Read these off the row that follows.
1) Give the entry just right of 234.
2) Give the entry just left of 133.
[137 159 133   5 234  97]
1) 97
2) 159

Read these off the row that follows.
1) Which number is the entry just left of -3.63?
2) Which number is the entry just left of -0.67?
3) Which number is the entry just left of -1.34?
4) Which number is the entry just left of 2.90?
[-0.94 -4.54  4.54  2.90 -0.67 -3.60 -3.34 -3.39 -3.21  5.57 -3.63  3.30
 -2.72 -1.34  1.74 -4.39]
1) 5.57
2) 2.90
3) -2.72
4) 4.54

a =
[[-10.869  -6.641  -9.451  -4.260 -11.857  -8.041  -1.922 -11.849  -3.398
    3.825  -6.013  -6.761 -13.824   0.857]
 [ -5.389  -7.702  -7.119  -7.022  -8.654  -4.782  -3.583  -7.979  -8.354
   -7.006  -6.568  -6.873  -7.025  -4.750]
 [ 18.349 -15.574  -6.211  20.253   1.875 -14.837 -16.670 -14.312 -14.651
   -0.442 -13.683 -14.282 -16.495 -19.077]
 [  4.072  -9.162 -12.303 -13.384 -12.596   0.356  -8.013 -11.362  -6.714
  -11.907   1.185  -4.054  -4.121 -10.041]
 [ -9.911   3.440  -6.504  -1.313  -8.626 -10.980 -10.844   4.304  -3.648
   -5.488 -11.958  -7.052  -8.149   1.777]
 [-13.745 -17.672  -7.385  -6.802   2.830  -8.657  -0.465 -13.025 -18.367
  -20.535  -3.307  -7.295  -1.132 -16.332]
 [ -8.301 -15.748  -3.318  -4.193  -7.643 -13.300 -10.038   0.344  -2.168
   -4.448  -8.314  -9.263  -3.369   5.313]
 [ -7.738 -12.186  -0.522 -18.896   0.480  -7.426  -6.839 -19.474 -14.243
  -16.359 -12.083  -7.844  -3.798 -18.490]
 [  2.064  -9.344 -10.847 -15.591  -6.733  -9.519  -9.913 -11.217  -7.417
  -11.173   0.636  -4.288  -7.021  -8.453]
 [-14.657 -17.063  -9.478  -3.589   1.205  -6.716   0.538 -12.119 -14.754
  -18.401  -0.380  -7.021  -1.301 -15.680]
 [-10.090  -8.559   1.004 -17.393  -1.473  -8.937 -11.237 -20.707  -7.016
  -11.345 -16.250  -8.941  -7.200 -17.094]]
The entry just left of 1.185 is -11.907
The entry just right of -8.559: 1.004
The entry just left of -8.013 -> 0.356
The entry just right of the largest entry is 1.875
The second largest entry: 18.349
The third largest entry is 5.313
Give the entry just right of 0.356.
-8.013
The maximum is 20.253
The entry just left of -9.519 is -6.733
Give the entry just right of -7.119.
-7.022
Give the entry just right of -13.384.
-12.596
Give the entry just right of 3.440.
-6.504
The entry just left of the largest entry is -6.211
The entry just right of -0.522 -> -18.896
Give the second entry in reading order.
-6.641
Give the first entry in reading order.
-10.869
Give the entry just right of -13.683.
-14.282
The entry just right of -6.568 is -6.873
Give the entry just right of the smallest entry.
-7.016

Read these off the matrix that follows.
1) The entry just right of -4.33?
2) The entry directly above 0.23?
3) The 5th entry in reading order?
4) The entry just left of -3.29?
5) The bottom entry of the column that holds the largest entry?
6) The entry directly above -0.52?
7) The bottom-left entry?
8) The 2nd entry on the diagonal from the top-right corner?
[[-2.09  1.97 -3.45  0.70 -4.33  2.86  4.60]
 [ 0.73 -3.31  1.61 -0.44  3.47 -1.88 -4.08]
 [-2.15  2.79 -3.75  1.80 -4.09  3.23  3.32]
 [-2.11  3.14 -3.29  1.93 -3.60  1.54  3.42]
 [ 0.24  3.38  1.48 -2.39 -2.04  0.23  2.80]
 [ 2.01  1.59  0.80 -0.18 -1.59 -0.52 -0.03]]
1) 2.86
2) 1.54
3) -4.33
4) 3.14
5) -0.03
6) 0.23
7) 2.01
8) -1.88

[[ 0.79  2.10 -1.75  1.99 -1.44  0.62  2.87 -1.74  3.60]
 [-0.05  0.49 -0.52  0.46 -0.08 -0.04  0.45 -0.31  0.80]
 [ 0.84 -2.96  3.81 -2.42 -1.37  0.63 -1.16  1.45 -4.34]
 [-2.67  1.12 -3.23  0.58  4.43 -1.93 -2.79  0.74  1.02]
 [-0.83 -2.49  2.06 -2.34  1.57 -0.74 -3.23  2.02 -4.07]
 [ 0.61 -0.29  0.78 -0.14 -1.01  0.49  0.58 -0.13 -0.29]
 [-0.79  0.47 -1.00  0.26  1.36 -0.52 -0.79  0.15  0.39]
 [-0.21  0.96 -1.03  0.74  0.27 -0.13  0.42 -0.44  1.20]]
Rows and columns are numbered from 0.
Find the entry just right of 1.45.
A: -4.34
The entry directly below -4.07: -0.29
Find the entry in the bottom-right corner.
A: 1.20
The entry directly below 2.10 -> 0.49
Find the bottom-left entry.
A: -0.21
Find the entry in the top-left corner.
A: 0.79
Find the entry just left of 0.15.
A: -0.79
The entry in the top-right corner is 3.60
Find the entry just right of the largest entry.
A: -1.93
Find the entry in row 2 and column 0.
A: 0.84
Find the entry directly below the largest entry.
A: 1.57
Find the entry directly below -2.96.
A: 1.12
Find the entry directly above -0.83.
A: -2.67
Find the entry just left of -1.37.
A: -2.42
The entry just left of 2.02: -3.23
The entry directly below -2.42: 0.58
The entry just left of -2.49 -> -0.83
The entry directly above 0.46 -> 1.99
The entry just left of 0.62: -1.44
Find the entry at row 0, column 1.
A: 2.10
The entry in row 0 and column 2 is -1.75
Find the entry in row 2 and column 1.
A: -2.96
Find the entry directly below 0.62.
A: -0.04
The entry just right of 0.63: -1.16
The entry just left of 0.78 -> -0.29
Find the entry directly above 1.57.
A: 4.43
The entry directly below 0.78: -1.00
The bottom entry of the column that holds the largest entry: 0.27
The entry in row 1 and column 2 -> -0.52
Find the entry directly above the smallest entry.
A: 0.80
